128 stands for zero in the data rows.
Here is a table of points, one per row:
array([113, 107, 175, 121,  80,  92, 159, 108, 129, 149, 116, 109, 112,
       116, 100,  96, 162, 171, 144, 137, 103, 159, 151, 184, 128, 179,
       105,  86, 123,  92,  71, 101,  94,  95,  75])
array([155,  83, 136, 107,  92,  89, 137, 111, 133, 132, 116, 138,  97,
       108, 136, 143, 114,  92, 160, 114,  81, 148, 164, 121,  89, 138,
        94, 126, 101, 122,  65,  91, 128,  81, 153])
array([161, 130, 166,  96, 145, 156,  94,  92,  77,  89,  90, 112, 168,
       109,  65, 112, 128, 243,  71, 161,  82, 176, 113, 158, 111, 182,
       190, 159, 124, 138, 147, 119,  91,  91, 128])
array([ 95, 164, 165, 148, 145, 121,  98, 131,  93, 116, 160, 156, 166,
       142, 119, 136, 135,  54,  70, 132, 141, 136, 109, 113, 113,  95,
       190, 237, 177, 152, 195, 149,  58, 191,  96])
array([122, 149,  34,  47, 120, 114, 126, 128, 204,  57, 144,  93, 114,
       154, 162, 108, 179, 116, 156,  92, 145,  80,  66,  82, 152, 122,
        91, 153, 108, 143, 117, 128, 166, 122, 189])
array([160, 118, 150, 125,  93,  93, 121, 145,  84, 122, 148, 138, 123,
       130,  63, 116, 153, 152,  94, 190,  28, 169, 142, 179, 104, 154,
       116, 105, 145, 120,  89, 131, 172, 109, 115])
array([184, 127,  87, 140, 122,  79,  68, 173,  32, 163, 170, 140, 182,
       127,  91, 145,  93,  61, 113, 172,  66, 138, 170, 129, 188, 103,
        64,  77, 170, 149, 121,  89, 141, 111,  70])
array([163, 119,  91, 112,  81, 190,  52, 142, 162,  97, 113, 113,  69,
       165,  57,  99, 137, 196, 129, 141, 144,  96, 129,  39, 123, 145,
       172, 120, 144, 127,  80, 151, 151,  56, 123])
array([144, 123, 151, 126, 110, 125, 104, 169,  89, 119,  95, 134, 166,
       157, 120, 132,  91, 181,  92, 161,  43, 133, 109, 178, 107, 182,
       133, 109, 184,  89, 101, 127, 112, 144, 110])
array([149, 130, 155, 110,  86, 122, 183, 167, 108,  67, 112, 128, 125,
       138,  76,  81,  89, 172,  96, 153,  76, 100, 227, 146,  76, 114,
       112, 108,  71,  62, 108,  96, 163,  91, 118])
array([ 91, 166,  73,  87, 123, 161,  98, 138, 190, 110, 117,  82, 114,
       135, 149, 103, 165, 144, 181, 130, 148, 101,  90,  85, 149,  91,
       126, 149,  95, 155, 133, 142, 134, 108, 199])
array([104, 137, 107,  79, 149, 149,  98, 118, 225,  92, 159,  33, 117,
       139, 177, 121, 147, 139, 160, 134, 163,  99,  86,  81, 169,  54,
       101, 145,  46, 116, 109, 141, 132, 118, 175])
array([114,  80,  51,  50, 106,  95, 143, 151, 179, 119, 147, 106, 101,
       123, 162, 108, 172, 142, 194,  20, 165, 117, 102,  49, 167,  33,
       123, 163,  93, 143,  98, 152, 120, 138, 208])
array([ 87, 197, 192, 169, 200, 189, 101,  63, 152,  94, 170,  98, 133,
        99, 128, 152, 169, 182, 147,  32, 186,  96, 158, 237, 170,  96,
       176, 109, 154,  85, 174, 187, 120, 193, 127])
array([104,  77, 159, 165,  93,  83, 144, 151,  61, 187, 138, 181, 247,
       143,  41, 159,  98,  79,  99, 167, 108, 144, 131, 169, 143, 138,
       149, 161, 172, 148, 132, 139,  91,  97, 133])
array([135, 224, 132, 193, 193, 218, 149,  62, 211,  34, 129, 158, 153,
       137, 134, 138, 156, 101,  87,  48, 180, 123, 183, 149, 144, 101,
       147, 148, 200, 119, 182, 179, 126, 212, 134])
array([201,   0, 147, 103, 100, 124, 152, 146, 131, 194,  88, 130,  68,
       120, 173, 171,  91,  49, 153, 121, 125, 191, 124,  79,  99, 181,
        81,  84,  87, 145,  93,  98, 149, 103,  79])
array([170,  65,  90, 155, 141,  88, 124, 165, 106, 190, 111, 121,  89,
       105, 161, 208,  61,  62, 173, 159,  85, 150, 131, 101, 119, 183,
        81,  87,  81, 139, 120,  79, 151, 103,  71])
array([ 84, 108, 174, 129, 104, 121, 177,  96,  95, 212, 150, 147, 173,
       136, 106, 104, 134, 106, 106, 177, 142, 138, 121, 145,  99, 181,
       166, 144, 161, 133, 147, 145,  87,  44, 111])
array([  2,  99, 222, 156, 125, 137, 127, 115,  72, 225, 159, 110, 233,
       164,  92, 139, 148, 111, 121, 160, 170,  90,  84, 208, 115, 138,
       231, 161,  88, 141, 153, 159,  92, 162,  82])
array([ 60, 146, 156, 105, 143, 185, 186,  38, 223,  98,  92, 133,  53,
       132, 124,  69, 111, 147,  80, 106, 125, 117, 211, 175, 199, 144,
       175, 135, 156, 118, 138, 127, 168, 137, 119])
array([150,  80, 180,  65,  97,  61, 198, 117, 157, 157,  60, 159,  54,
       101, 164,  42, 163, 133, 194,  98, 103, 185,  67,  51, 127, 143,
        80, 164, 143,  46, 146,  71, 168, 128, 100])
array([161, 154, 126, 103, 143, 123, 166, 107, 176,  98, 149, 117,  72,
       120, 143, 119, 182, 125, 104, 128, 154, 118, 112,  59,  61, 121,
       104, 141, 131, 107, 135, 129,  69, 148, 154])
array([182,  52,  55, 150,  91, 126, 159, 165,  96, 230, 112, 165,  75,
       100, 195, 222,  63,  68, 150, 201, 144, 164, 103,  92,  92, 225,
        83,  75,  45, 130,  85,  95, 169, 134,  87])
array([140, 205, 108, 124, 158, 116, 120, 192,  58, 127, 123, 138, 129,
        85, 190, 185, 123,  99, 222, 129, 114,  89, 101,  73, 174, 126,
       137,  70,  87, 168, 211,  87, 144, 198, 147])
array([208,  65,  94, 152, 124,  62,  93, 187, 113, 194,  98, 158, 159,
       121, 183, 167,  55,  72, 101, 119, 129, 182, 147, 114, 134, 116,
        71,  45,  85, 145,  82,  98, 147, 111, 143])
array([ 98, 200, 186, 176, 183, 126, 165, 131, 136, 126, 176, 106, 165,
       146, 123, 121, 121, 111,  79, 145, 132, 147, 118, 142,  92, 161,
       151, 243, 119, 174, 199, 152,  16, 121, 163])
array([155, 131, 111,  93, 114, 176, 128, 143, 175, 142, 154,  79, 114,
       167, 114, 108, 141, 143, 117, 119, 175,  76, 108,  42, 132, 108,
       147, 150, 132, 114,  92, 144, 206,  99, 187])
array([ 57, 185, 164, 138, 142, 214, 159,  44, 166,  83, 103, 117,  91,
       146, 120,  73, 162, 182,  45, 101, 179, 148, 142, 127, 146, 131,
       172, 101, 145, 130, 140, 175, 159, 132, 144])
array([104, 191,  32, 133,  74, 115, 138, 122, 191,  86, 140, 176, 103,
       146, 197,  83, 161, 157, 122,  93, 151, 100,  94,  50, 126,  23,
       125, 168, 148, 120, 120, 113, 151, 153, 192])
array([107, 132,  98,  85, 179,  99, 137, 149, 200, 111, 157,  69,  70,
        91, 143, 149, 141,  99, 184, 117, 137,  93,  75, 116, 184,  85,
        79,  87,  95, 141, 154, 128, 154,  90, 233])
array([116, 120, 161, 149, 140, 119, 136, 149,   4, 152,  74, 163, 211,
       139,  96, 127,  94, 129,  78, 175,  90, 122, 119, 166, 111, 134,
       165, 148, 137, 147, 118, 188, 122, 117, 111])
array([115, 151,  91,  95, 114,  96, 113, 122, 157, 104, 122, 163,  99,
       148, 143, 146, 195, 173,  82, 102, 202, 119, 134,  51, 135, 112,
       167, 165, 110, 127, 138, 130, 156, 185, 146])
array([129, 154,  65, 184, 170, 192, 119, 136, 169, 127, 120, 106, 118,
       119, 163, 140, 132, 108, 131,  97, 110, 103, 156, 203, 145,  93,
       165,  95, 145, 144, 165, 173, 122, 186,  71])
array([225,  72, 182, 139,  84,  68, 145, 126, 179, 157,  57, 112, 113,
       189, 166, 118,  81, 157, 113, 131,  90, 225,  46, 156,  62, 173,
       121,  92, 122, 115, 104, 136, 136, 111,  89])
array([154, 135,  76, 140, 124, 114, 120, 157,  44, 154,  93, 169, 165,
       154, 143, 156, 116, 116, 149, 140, 103, 157, 147, 119, 142, 152,
       126,  78,  76, 129, 171, 122,  87, 117, 135])
These points spread out most along one direction. How far along it is each point below, from 0 to 99? The average is 50, and the first point in the table lies past the average. One standard deviation of the points above along it is 16.
array([ 98, 123, 129, 146, 143, 186, 102, 152, 177, 105, 182, 105, 104,
       134, 142, 157, 180,  84, 171, 112, 166, 109,  78, 100, 137,  98,
       179, 198, 169, 178, 183, 127, 122,  84,  89]) 37
array([ 56, 163, 178, 156, 154, 189, 140,   9, 120, 121, 115, 107,  23,
       130, 124,  98, 197, 180, 104,  94, 224, 106, 201, 242, 120, 165,
       137, 112, 142,  80, 102, 140,  54, 176, 138]) 32
array([159, 171, 135, 150, 146, 102, 150, 152, 110,  85, 190, 162, 191,
       100,  15, 117,  84, 202, 107, 186,  73, 114, 169, 187, 114, 115,
        34, 111, 115,  91,  68, 148, 176, 108,  95]) 58
array([109, 136,  92,  54, 125, 117, 126, 159, 159, 135, 108,  94, 105,
       136, 149, 117, 173, 178, 214,  99, 136,  83, 114,  49, 131,  50,
       140, 149, 126, 127, 106, 116, 190, 144, 175]) 37
array([ 50, 115, 165, 166, 142, 175, 127, 123,  17, 106, 182, 132, 210,
       117, 147,  89, 126, 140, 203, 125, 179,  89,  84, 123, 101, 145,
       247, 251, 209, 173, 184, 135,  47, 142, 106]) 42
array([ 66, 182, 185, 196, 208, 153, 120,  95, 133,  90, 167, 118, 139,
       144, 134, 102, 154, 147, 124,  85, 183, 112, 106, 148,  89, 147,
       168, 166, 160, 117, 162, 158,  41, 191, 135]) 32
array([132, 141, 120, 159, 137, 111,  94, 166, 113, 118, 143, 150, 178,
       102,  83, 144,  96, 131, 126, 158,  82, 109, 176, 198, 160, 120,
       107,  76, 154, 127,  93,  88, 168, 135, 111]) 59
array([190,  91,  89, 185, 139,  67,  44, 159,  32, 225, 113, 194, 174,
        89, 197, 207,  49,  38, 118, 144, 111, 132, 137, 107, 163, 164,
        22,  33,  95, 169, 112, 121, 134, 118, 153]) 79
array([167,  79, 168, 120, 122, 143, 152,  79, 185, 124,  95, 123,  83,
        95,  99, 108, 110, 100, 113, 102, 116, 180, 148, 181,  96, 115,
       102, 113, 176, 122, 121, 104, 163, 131,  79]) 54
array([165, 121,  84, 108,  84, 107,  95, 137,  66,  65, 133, 147, 138,
        88,  79, 152,  54, 116, 112, 180, 102, 126, 208, 187, 148, 113,
        33,  90, 143, 128, 126,  78, 143, 125,  88]) 64
